Named moves, each a turn or a mirror, and the order they were made in; the first pair answered
peruf:
.10  .02  -.07  -.14  .06  .07  .00  -.12  -.27  -.01  .18  .13  -.04  .09  .12  .02  .13  .05  -.09  .02  .19  -.18  .06  .09  -.13  .02  -.15  .02 => .11  -.09  -.04  -.10  .00  .08  -.06  -.06  -.22  .05  .21  .03  -.07  .18  .10  -.04  .09  .02  -.10  -.10  .18  -.13  .07  .11  -.05  -.01  -.21  .09
-.01  .03  -.07  -.08  .00  .22  -.02  .03  .07  .04  .00  .12  .06  -.06  .00  .07  -.07  -.07  .11  .12  .07  -.09  .09  -.02  -.07  -.04  .04  -.07 => .00  -.08  -.04  -.02  -.08  .22  -.07  .10  .12  .12  .05  .02  .03  .04  -.03  .01  -.09  -.10  .09  -.04  .07  -.04  .09  .00  .00  -.09  -.02  .00
.06  -.24  .20  -.06  -.14  .06  -.12  .03  -.23  .04  -.07  -.08  -.16  .16  .06  .01  .11  .02  -.03  -.24  .08  .11  .12  .01  .13  -.03  -.17  .18 => .05  .08  .12  -.20  .05  .08  .01  -.13  -.37  -.14  -.19  .20  -.08  -.08  .10  .16  .19  .10  .03  .15  .07  -.02  .09  -.04  -.05  .06  -.01  -.01
sosod:
-.04  .21  -.04  .04  .11  -.14  .09  -.11  -.03  -.03  .05  .00  -.03  .02  -.02  .00  .06  -.09  -.03  .04  .03  -.05  -.09  -.10  -.04  .15  -.05  -.04 => -.12  .18  -.03  .11  .08  -.14  .10  -.08  .04  -.01  .07  -.05  -.01  .02  -.03  .03  .05  -.10  .02  .01  -.04  -.03  -.15  -.10  -.02  .05  .00  -.07
.10  .17  -.11  -.06  .07  .02  .06  -.04  -.07  -.05  -.08  .21  .05  -.21  .04  .04  .04  .05  .03  .20  .06  -.10  .02  .03  -.01  .17  .07  -.13 => .06  .15  -.05  .04  .05  -.18  -.01  -.04  -.14  -.05  -.03  .06  -.05  -.14  .02  .01  .02  -.11  -.04  .06  .09  -.08  .07  -.10  -.02  .29  -.13  -.05
.01  -.06  .03  -.03  -.03  -.06  -.02  .04  -.04  .08  .06  -.06  .02  .10  -.01  -.12  -.05  -.11  -.07  -.18  .03  .04  .07  -.04  .06  .03  -.08  .08 => -.08  -.10  .03  .00  -.06  .02  .02  .06  .07  .09  .07  -.05  .08  .10  -.03  -.08  -.06  -.06  -.01  -.16  -.04  .06  -.03  .01  .10  -.12  .05  .02
-.02  .09  -.10  -.04  -.02  .13  .01  .03  .06  .01  -.05  .13  .17  -.05  -.01  -.05  .09  .07  .07  .09  -.04  -.02  -.05  .02  -.03  -.05  .08  -.03 => .06  .12  -.09  -.09  .00  .04  -.03  .01  -.09  .01  -.08  .13  .10  -.03  .00  -.10  .10  .01  -.01  .07  .02  -.06  .06  -.02  -.07  .13  -.05  .05
sumep:
.01  -.08  .03  .12  -.04  -.06  -.07  .09  .04  -.02  .06  -.06  -.06  .05  -.02  .01  .04  -.12  -.02  -.09  .02  .04  -.07  .05  -.01  -.01  -.11  .08 => .14  .02  -.03  -.04  .02  .01  -.06  .04  -.08  -.06  -.02  .05  -.07  -.01  .00  -.01  .08  -.04  -.06  .03  .10  -.03  .02  .08  -.09  .11  -.11  .06
-.16  -.02  .01  .04  .00  .03  .08  -.08  .05  -.05  -.01  -.04  -.02  .01  .02  .03  .07  .02  .04  -.01  -.03  .10  -.08  .00  .02  -.16  .18  -.07 => -.12  -.02  .06  .08  .01  -.14  .02  -.08  -.04  -.05  .01  -.14  -.12  .06  .02  -.03  .06  -.10  -.05  -.11  .03  .11  .01  -.09  .01  .00  -.01  .03
-.05  .11  -.11  -.02  .15  -.12  .08  .07  -.04  -.09  -.09  .06  .04  -.12  .03  .00  .10  .05  -.02  .09  -.02  .03  -.19  -.14  -.14  .06  .02  -.08 => -.13  .04  -.08  .07  .11  -.13  .08  .11  .05  -.06  -.04  .00  .05  -.08  .00  .02  .07  .01  .02  .03  -.07  .08  -.26  -.15  -.09  -.03  .04  -.11
.01  -.08  .00  -.08  -.07  .14  .06  -.01  .07  -.01  .06  -.03  -.04  .00  -.01  -.06  .09  .12  .00  .02  .03  -.04  -.08  .13  .02  -.12  .15  .01 => -.01  -.12  .06  .03  -.10  .00  .00  .03  .06  .02  .12  -.17  -.11  .06  -.03  -.10  .05  .00  -.04  -.12  .02  .00  -.04  .05  .04  -.06  .01  .09
Pairs:
(two moves a pair)
.03  .02  -.08  -.23  -.16  .17  -.23  .01  .09  -.01  -.08  .13  -.03  .13  .02  -.07  -.01  .17  -.12  -.02  -.05  .16  .28  .22  .13  .02  -.12  .20 => -.04  .28  -.10  -.25  .00  .03  -.16  -.11  -.05  -.18  -.13  .24  -.03  -.03  .04  .06  .03  .13  -.12  .20  -.04  .07  .27  .08  -.03  .15  -.08  .08 | sosod peruf
-.16  -.02  -.10  -.08  .00  .01  .06  .00  .06  -.02  -.01  .10  .02  -.11  .03  .12  -.01  .15  .03  .12  .06  .05  -.02  -.06  -.11  .02  -.06  .03 => -.16  -.04  -.05  -.02  -.02  -.11  .02  .03  .04  -.01  .03  .00  -.05  -.06  .02  .08  -.04  .05  -.03  .01  .07  .07  .03  -.13  -.11  .10  -.19  .11 | sumep sumep
.31  .15  -.07  -.21  .01  -.06  -.04  -.09  -.11  -.03  .06  .06  -.21  .21  .12  -.12  .08  .11  -.13  -.02  .10  -.05  .12  .17  .33  .08  -.08  .03 => .28  .23  -.10  -.26  .05  -.01  -.01  -.12  -.11  -.08  .03  .15  -.18  .15  .13  -.07  .10  .17  -.11  .08  .08  -.08  .08  .18  .30  .05  .00  -.03 | sosod sumep
-.02  -.11  -.01  .02  -.02  .28  .00  .19  .17  .02  .07  .01  .04  .02  .07  -.04  .02  .12  .05  -.04  .06  .08  -.11  .14  .00  -.24  .17  -.06 => .19  -.09  -.04  -.15  .02  .31  -.07  .16  .01  .04  .01  .07  -.01  .04  .10  -.14  .06  .15  -.05  -.04  .17  .04  .07  .17  -.04  -.04  .03  .04 | sosod peruf
-.14  -.07  -.05  .05  -.01  .07  .01  .04  .15  .10  .02  .10  -.14  .02  -.15  -.03  .04  -.03  .01  .00  .00  .06  -.05  -.10  -.03  -.24  -.01  .02 => -.15  -.02  -.01  .09  .02  -.06  .00  .02  .08  .09  .02  .05  -.19  .03  -.16  -.02  .04  -.13  -.03  -.02  .03  .05  -.02  -.20  -.08  -.14  -.10  .04 | peruf sumep
.09  .02  .06  -.11  -.15  .13  -.04  .01  -.03  .21  -.03  .08  -.07  .00  .06  .10  -.07  .08  -.05  -.06  -.08  .02  .06  .23  .10  -.08  .06  .22 => .07  .01  .09  -.03  -.16  .00  -.08  .01  -.06  .22  .00  -.01  -.13  .05  .04  .09  -.09  -.04  -.09  -.14  -.08  .04  .08  .16  .10  -.02  -.03  .26 | sosod sosod
.05  .17  -.10  -.11  .10  .01  .05  .01  -.08  -.01  -.04  .12  -.04  -.12  .00  .07  -.01  .06  .08  .14  -.03  -.08  .06  .06  -.09  .10  .07  -.11 => .06  .03  -.01  .03  .01  -.15  -.07  .09  -.07  .08  .04  -.10  -.15  .04  -.02  -.02  -.06  -.10  .01  -.14  -.01  -.02  .11  -.01  -.01  .16  -.14  .03 | sosod peruf
.21  -.07  .11  -.02  .01  .10  -.13  -.06  -.17  .00  -.04  -.13  .04  .06  .03  -.09  -.02  -.12  -.15  -.12  .08  -.08  .02  -.04  .02  .13  -.16  .12 => .06  .01  .04  -.03  .07  .28  .03  -.08  -.02  -.09  -.08  .04  .21  -.09  .02  .06  .00  .03  -.01  .10  -.04  -.08  -.18  .03  .00  -.13  .17  -.08 | peruf sumep
.00  .15  .08  .13  .08  -.25  .11  -.05  -.16  -.01  -.08  -.19  -.11  .09  -.10  .09  .17  .06  .07  -.09  .08  .00  .20  -.13  .20  .13  -.15  -.06 => .07  -.04  .09  .08  -.04  -.06  .08  .03  -.06  .11  -.06  -.23  -.08  .19  -.11  .00  .15  .18  .07  -.20  .08  .06  .22  .02  .31  -.01  -.11  .02 | sumep peruf
.15  .16  -.14  -.15  -.04  .12  -.09  -.06  -.14  .01  -.15  .10  .03  -.01  .00  -.13  .00  .14  .02  .13  .09  -.06  .13  .13  -.03  .09  -.05  .03 => .08  .18  -.15  -.12  -.02  .16  -.04  -.08  -.08  -.01  -.16  .14  .07  -.05  .00  -.07  .01  .17  .07  .18  .05  -.07  .07  .14  -.03  .01  .05  -.02 | sosod sumep
-.04  .04  .01  .09  .07  -.18  -.02  -.03  -.04  -.06  .00  -.01  -.09  -.07  -.03  .08  -.04  -.04  -.06  .07  .00  -.01  .02  -.10  -.01  .06  .00  -.01 => -.10  -.05  .01  .13  .01  -.08  -.01  .02  .10  .00  .02  -.03  -.04  -.04  -.06  .08  -.05  .02  .00  .01  -.05  .03  -.05  -.02  .06  -.10  .10  -.02 | peruf sosod
-.21  .07  .01  -.03  .18  -.02  .05  .06  .08  -.11  -.01  .19  -.06  -.11  .07  .00  .18  .01  .19  .07  -.09  .20  -.08  -.08  -.04  -.23  -.13  .02 => -.07  .02  .04  -.07  .15  -.10  -.05  .06  -.04  -.05  .00  .09  -.17  -.02  .06  -.10  .17  -.07  .09  -.06  .02  .20  .07  -.10  -.03  -.05  -.34  .17 | peruf sumep
-.11  -.01  .03  .07  -.02  -.08  .06  .06  .07  .03  .07  -.03  .04  .03  -.08  .03  .02  .00  .01  -.05  -.01  .02  -.09  -.01  .02  -.07  .02  .06 => .01  .08  -.02  -.10  .04  -.01  .07  -.01  -.05  -.01  .00  .09  .05  -.05  -.05  .02  .06  .09  -.03  .09  .05  -.04  -.02  .04  -.05  .04  .03  .05 | sumep sumep
.10  -.09  -.01  -.11  -.10  .08  .12  -.10  -.06  .00  .04  .09  -.02  -.12  -.01  -.01  -.04  .15  .11  -.07  .00  -.13  .06  .05  .03  -.06  .11  -.07 => .08  -.11  .00  -.09  -.12  .09  .13  -.09  -.02  .02  .06  .07  -.02  -.10  -.01  .00  -.04  .13  .14  -.07  -.01  -.12  .02  .04  .04  -.09  .13  -.08 | sosod sumep
